Where one turn sends some rows of the set: a few examples, then the rows asked
Ralat: [+0.81, -2.28, -1.14, +2.62, +0.29, -0.37, +0.30, -1.96, -0.12, -2.02, -0.49, -3.17, +0.78, +2.40, -0.91, -0.51, +0.87, +1.62, -0.83, +2.98, +0.42, +1.07, -1.66, +0.57, +0.11, +1.95, -2.06, +0.64, -1.74, -1.83, -0.04, -0.41, +1.56]
tiv: [-0.98, -1.48, -2.28, +0.41, -0.81, +0.79, -0.47, -0.32, +0.23, -3.10, -0.51, -1.09, +2.35, +0.96, -1.67, -0.36, +0.85, +1.17, -0.82, -0.08, +0.52, +0.03, -1.78, +2.00, -1.76, -3.04, -2.91, +0.66, +3.20, -1.51, +0.96, -0.35, -3.12]
kasak: [-0.67, -1.90, -2.18, +3.38, -0.35, -0.28, +0.19, -1.81, -0.03, -2.85, -0.32, -3.72, +2.40, +2.77, +0.14, -1.21, +0.38, +2.52, -0.96, +3.25, +0.85, +0.84, -0.49, +1.21, -0.86, +2.15, -1.95, +0.35, -1.79, -1.32, +0.45, -0.26, +0.56]
Fanol: [-0.29, +2.56, -2.72, +1.39, -0.17, -1.96, +1.22, -0.37, +0.86, +0.31, +0.52, -1.22, +0.96, +3.24, +1.50, -1.06, +0.80, +2.80, -1.14, +4.20, +0.08, +1.34, -1.14, +1.34, -1.10, +1.80, -1.34, +1.74, +2.94, -1.93, +0.51, +2.39, -0.32]
dezin: [-0.41, +2.09, -3.04, +1.11, -0.03, -2.06, +0.59, -1.13, +0.87, -0.11, -0.06, -1.40, +0.39, +2.62, +1.35, +0.47, +0.45, +2.18, -0.53, +4.48, -0.01, +1.32, -0.18, +1.49, -1.76, +1.44, -1.64, +2.42, +3.62, -2.92, +0.28, +2.04, -0.30]
bipe: [+0.63, -1.45, -1.47, -1.17, +0.70, -0.83, -0.50, -0.24, -1.05, -3.47, -1.89, -2.87, +1.14, +1.19, -4.17, -1.15, +0.46, +1.26, -0.56, +2.23, +0.19, +1.73, +0.94, +1.30, -1.66, -1.19, -0.74, +1.58, +0.11, -0.68, -0.18, +1.82, -1.27]
zaze: [+0.12, -2.42, -1.51, +2.53, +0.42, -0.46, -0.93, -2.73, -0.71, -3.00, -0.73, -3.66, +1.14, +2.25, +0.06, +0.19, +0.38, +0.99, -0.19, +3.74, +0.61, +0.81, +0.17, +0.85, -1.23, +1.67, -1.90, +0.80, -0.78, -1.62, +0.13, -0.58, +0.22]
geg: [-0.35, +2.56, -2.57, -0.40, -0.02, -1.46, +0.47, -2.33, +0.14, +0.97, +1.93, -2.69, +0.92, +1.81, -0.86, -1.81, +2.02, +0.89, -0.70, -1.14, +1.24, +1.51, +0.01, +1.27, -0.70, +1.27, -3.82, +1.29, +3.08, -1.74, +0.66, +1.11, -2.44]
kubap: [-1.16, +2.82, -3.45, +0.04, -0.53, -1.30, +0.53, -2.45, +0.98, +0.61, +1.29, -3.21, +1.32, +1.51, -1.48, -0.40, +1.28, +1.36, -0.35, -1.37, +1.24, +1.53, +0.59, +1.79, -1.06, +1.02, -3.93, +2.13, +3.12, -3.10, +0.63, +1.23, -0.96]
Muvup: [-0.01, -1.44, -3.08, -0.43, -0.22, -0.65, +1.06, +0.63, +0.48, -2.85, -1.75, -2.34, +1.35, +1.01, -5.12, -1.51, +0.76, +2.94, -1.47, +1.39, +0.61, +1.86, -0.39, +1.44, -0.83, -0.72, -1.86, +1.81, -1.30, -1.72, +0.05, +1.74, +0.02]
duf: [-1.43, -2.59, -3.40, +0.27, +0.88, +0.05, -0.98, +0.59, +1.37, -0.89, +2.49, -2.36, +2.10, +3.96, -1.55, -2.35, +0.32, +1.07, +0.23, +1.95, +0.70, +2.01, +1.46, +3.70, -0.99, +1.46, -1.73, +1.42, +3.76, -0.95, +1.48, +0.33, +1.87]
kod: [-1.45, -0.66, -2.25, +1.08, -1.41, +0.95, +0.31, +0.49, +1.04, -2.94, -0.57, -1.68, +3.49, +1.36, -2.29, -0.51, +0.39, +2.21, -1.21, -0.67, +0.33, +0.25, -2.21, +2.47, -1.14, -3.04, -2.28, +0.71, +2.61, -1.80, +1.00, +0.31, -1.30]
Gegof: [-0.58, -3.10, -3.13, -0.12, +1.19, -0.04, -0.47, +0.81, +1.27, -0.26, +2.77, -1.45, +1.07, +3.86, -1.77, -3.17, +1.26, +0.83, -0.20, +1.77, +0.83, +2.10, +0.19, +3.08, -0.21, +1.77, -2.38, +0.99, +3.21, -0.69, +1.47, +0.01, +1.42]
Zapal: [+0.39, +1.74, -2.88, +0.77, +0.15, -2.02, +1.23, -0.77, +0.96, +0.76, +0.20, -0.56, -0.56, +2.44, +0.89, -0.24, +1.34, +2.17, -1.00, +4.22, +0.09, +1.32, -1.52, +0.86, -0.93, +1.81, -2.23, +2.03, +2.99, -2.74, +0.22, +1.83, -0.36]
bopok: [+0.00, -0.91, -0.73, +0.14, -0.52, +0.79, -0.05, +0.40, +0.19, -2.43, -0.55, -1.24, +2.36, +1.45, -2.44, -0.73, +0.94, +1.01, -1.12, -0.64, -0.07, +0.33, -2.88, +1.79, -0.51, -3.08, -1.86, +0.41, +2.98, -1.17, +0.74, +0.16, -1.48]
gop: [-0.89, -3.49, -3.77, -0.29, +1.19, -0.13, -1.04, +0.08, +1.43, -0.62, +2.22, -1.58, +0.59, +3.17, -1.95, -1.65, +0.87, +0.50, +0.46, +1.99, +0.88, +2.03, +1.17, +3.26, -0.94, +1.48, -2.86, +1.71, +3.72, -1.77, +1.32, -0.46, +1.54]
rogub: [-0.49, +3.43, -1.73, -0.03, -0.18, -1.31, +0.27, -2.06, +0.22, +0.75, +1.54, -3.78, +2.07, +2.25, -1.26, -1.34, +1.10, +1.06, -0.45, -1.38, +0.77, +1.67, +0.38, +1.78, -0.60, +0.91, -2.39, +1.46, +3.43, -1.76, +0.57, +1.92, -0.76]
Lefo: [-0.90, -1.60, -3.51, -0.27, -0.19, -0.76, +0.30, +0.16, -0.38, -3.82, -1.19, -2.42, +2.15, +1.27, -3.28, -2.63, +0.72, +2.88, -1.34, +2.27, +1.11, +1.58, +1.05, +1.59, -2.28, -0.53, -1.93, +1.07, -0.93, -0.23, +0.45, +1.51, -2.92]

kubap goes to geg
gop goes to Gegof
And these:
Muvup goes to Lefo
kod goes to tiv
Ralat goes to kasak
Zapal goes to Fanol

